A: several groups of rows, each row roughly a mix of its group's hidden directions; some rows fit no group:
A (121 x 11):
[-8 12 7 19 -14 43 38 -20 -16 -8 2]
[4 -5 -2 43 -27 -6 4 42 -7 1 18]
[-3 33 19 26 -10 39 0 -7 -30 6 2]
[-24 -42 12 -12 16 13 -23 -4 -17 5 -29]
[3 -7 -8 -19 33 -19 4 -4 -15 -35 -37]
[2 35 -16 33 15 -26 18 0 31 -4 5]
[36 35 8 -5 -1 -9 11 26 13 -14 31]
[9 16 -10 -6 -7 -29 9 -32 30 3 -37]
[-3 35 1 12 46 4 -14 0 17 -9 28]
[-35 7 27 21 2 27 17 17 -22 -24 3]
[-10 -6 -41 -10 -22 -7 35 14 16 9 -25]
[32 -16 -7 -28 7 4 -4 -21 25 38 -13]
[-31 -23 26 15 -14 9 11 -37 -22 7 -8]
[40 4 -3 24 11 17 -5 29 14 -2 -33]
[19 5 36 -15 37 -9 -5 34 -10 -9 -9]
[16 -14 29 -39 6 -8 -8 -10 -11 4 -40]
[2 -9 22 51 23 9 18 -22 11 11 3]
[31 -40 6 -8 -26 -21 14 -15 19 0 14]
[-1 -6 1 18 20 9 -1 46 -33 20 19]
[19 -10 -4 33 3 19 29 -20 25 -19 24]
[-7 -18 8 17 6 22 5 -27 -45 5 28]
[21 -13 3 -11 -44 -9 -7 -29 7 -17 -29]
[22 -22 17 -37 -10 16 -29 3 -20 -11 -21]
[30 20 1 -17 32 -32 -22 8 23 7 -6]
[-4 -26 32 -13 -22 -18 -15 10 25 33 -10]
[19 30 -33 2 -10 -6 -3 24 26 -10 31]
[-9 22 -5 -15 37 -6 28 18 9 -37 -3]
[-12 -27 4 -20 -37 22 5 -19 -24 -18 -20]
[-8 -24 14 -31 -10 37 -25 7 -13 -18 18]
[-15 16 40 39 7 -9 -15 24 -5 10 13]
[-2 -8 28 27 14 16 -19 29 -15 14 -34]
[-3 11 11 -35 -33 22 37 -3 14 9 -11]
[14 -21 12 -33 -16 27 38 10 17 -7 -7]
[11 20 -33 -22 26 -32 15 9 21 -15 5]
[18 2 17 21 40 -20 -36 16 9 -13 -3]
[-14 0 27 23 -10 -12 19 -40 -26 -12 -16]
[-17 -16 -10 -18 -19 -9 -36 -27 11 27 23]
[-25 -6 13 10 28 20 28 -8 -25 -7 34]
[1 -13 29 0 -27 -19 22 -39 4 -17 -20]
[-13 -21 52 -3 -23 22 10 3 9 10 -14]
[10 16 21 -14 35 -25 -17 14 32 15 -16]
[-34 3 -10 -43 -5 22 17 10 5 -1 -28]
[9 -7 -14 -30 -19 25 -47 12 11 -10 2]
[5 1 -37 28 27 -5 -18 16 26 -25 7]
[8 7 16 30 22 -10 -48 12 -22 -5 9]
[21 -6 -30 -35 -33 -15 17 -12 18 11 5]
[-35 -2 -36 1 -12 33 23 -14 -15 1 -10]
[0 7 -7 -12 -2 -34 15 -44 -11 -33 -4]
[4 13 -23 3 -2 23 -4 -35 13 -40 22]
[23 17 33 0 -6 7 -2 30 9 1 43]
[27 -12 34 -18 -23 -10 -17 16 4 -21 -28]
[-33 -29 13 11 -6 26 -26 16 -21 9 -20]
[2 -11 13 -8 -52 35 15 -3 -16 -5 -5]
[-28 9 -45 -10 -6 25 16 -3 -24 -19 -4]
[9 36 -19 34 -13 -9 23 -3 18 -6 27]
[-46 16 0 4 -8 32 33 6 -6 2 -12]
[-8 -15 -43 28 -11 -10 27 -16 -4 -2 26]
[-13 -15 14 16 -22 -4 -2 -16 51 -24 1]
[-10 -21 -7 -8 19 -2 38 -39 -6 -27 -10]
[-20 -2 9 17 28 15 18 32 -20 0 35]
[12 4 -29 2 -36 -20 -15 -16 24 19 -27]
[23 -15 6 16 -6 2 -50 -6 -32 -7 10]
[-19 14 -10 19 -32 -14 -21 -23 10 27 28]
[-11 5 6 -10 26 -14 -19 -22 -7 51 -11]
[19 21 -5 -11 22 -43 7 14 34 6 8]
[-16 14 1 15 -24 -16 -22 -32 39 8 12]
[35 29 26 12 25 -9 11 27 1 11 -15]
[17 -5 0 8 39 -1 -20 15 29 38 4]
[13 -4 34 -8 0 8 -33 39 -18 -14 -13]
[-8 17 1 25 10 -8 -1 -57 1 6 20]
[27 20 -13 3 -29 -4 11 -16 28 4 38]
[15 0 5 -20 -13 -30 2 -16 18 10 -49]
[13 -9 -46 -22 9 -38 -15 -1 13 -1 5]
[-28 12 -6 4 2 6 55 11 5 -24 11]
[-5 17 4 5 27 5 -48 -9 1 29 23]
[-37 -18 -3 6 -22 -14 41 2 6 25 -2]
[38 15 12 -28 -7 -21 24 7 17 -23 16]
[0 -3 -22 -7 3 -26 -17 -29 -10 -7 -48]
[-9 17 4 18 19 -8 19 -56 2 -6 12]
[8 35 -13 -19 -22 -31 -9 9 -18 -30 -11]
[3 14 47 31 22 -12 18 -7 -9 17 -1]
[32 -2 29 24 -9 18 8 -12 -23 -28 21]
[-4 -3 6 -35 -5 0 -20 -50 11 5 -20]
[12 12 29 -2 39 -32 -23 10 -10 2 -19]
[1 -29 -3 33 2 22 6 -19 -29 -30 14]
[5 16 46 3 15 33 -18 -3 -6 7 -25]
[-2 -23 22 -39 8 -6 18 6 35 -2 -23]
[41 -6 17 23 31 2 -5 5 8 -9 -34]
[17 -29 31 -17 3 40 17 20 -7 -2 -9]
[46 4 -6 36 -12 -8 3 7 -22 -23 -4]
[31 15 -15 -19 28 -34 1 -2 32 7 -3]
[22 -7 46 28 2 8 12 -21 5 -12 24]
[18 9 -6 20 50 -19 5 10 14 -27 -2]
[8 -5 11 44 35 -1 21 -14 2 -5 -28]
[6 1 51 13 -14 -8 -33 -11 -8 18 14]
[12 -14 12 17 -36 -24 -22 3 -11 36 -15]
[9 -2 -29 25 31 -22 -24 0 -18 -24 19]
[-30 -24 -3 -7 -45 18 24 4 -14 -6 7]
[-16 -24 33 6 -9 3 27 40 -15 -12 11]
[-17 -17 -1 -43 -8 -21 20 20 30 -2 -10]
[-14 -2 10 -31 -5 -25 11 -8 29 16 -40]
[11 3 2 -6 17 -26 26 -44 12 -19 24]
[35 -39 3 7 22 -20 -18 -21 18 1 -3]
[9 -10 10 -45 -9 -2 -20 20 15 2 -37]
[15 -12 -23 -13 6 -34 32 1 22 -25 19]
[7 34 2 -2 -33 -3 44 -10 -4 7 19]
[-12 -31 -4 -21 -2 12 44 -2 -31 3 -16]
[10 8 -35 45 11 -11 -2 -17 -13 4 26]
[-6 28 -27 32 32 3 13 -15 1 2 29]
[1 -1 -34 -7 29 -35 -10 -30 22 -5 3]
[8 2 -21 -33 30 -18 -33 25 15 3 6]
[9 -16 -43 -19 16 -4 -9 -2 10 -34 -23]
[-33 -19 19 -39 13 25 18 7 -1 -15 10]
[-1 9 13 45 25 -16 14 12 -22 21 19]
[6 20 13 7 13 -15 -36 -46 10 16 2]
[4 -21 29 -15 -25 32 2 -3 -5 40 -4]
[41 10 -19 25 -7 -2 -38 -1 -20 12 0]
[-17 17 15 40 7 -29 0 14 15 29 17]
[-41 -12 -1 -19 21 -22 -4 -24 -1 18 28]
[14 -2 56 17 -6 -2 -29 14 -7 2 6]
[6 -54 -18 -18 -4 -22 -11 -10 19 7 -7]
which group is each row in? (one row of each group first):
[-11 10 -20 -23 -29 -23 15 -45 -8 0 -3] | (68)
[-1 11 -8 -19 -5 -4 -32 -49 22 13 -11] | (58)
[50 -8 -5 1 -8 -19 0 -27 23 21 9] | (32)

[10 -17 3 26 -14 21 -13 -17 -42 -1 29] | (58)
[-17 -33 36 3 -36 16 -15 9 -17 1 -1] | (32)
[-2 1 13 31 -1 -2 44 4 -5 -36 19] | (58)
[14 28 31 26 13 -5 25 21 2 -8 29] | (68)
[5 56 -3 -15 1 29 9 -7 -5 15 -15] | (32)
[-31 22 -12 -4 37 9 15 15 27 -5 23] | (58)
[-14 -28 16 8 29 36 29 16 5 13 9] | (68)
[-7 -19 -39 8 -5 3 9 -42 24 -8 17] | (68)
[3 -11 40 -16 -26 -24 -10 33 5 -10 14] | (32)
[-13 -5 22 1 -41 6 5 22 -28 -23 24] | (32)
[7 -5 -32 -11 -31 4 36 -11 -12 -23 21] | (32)
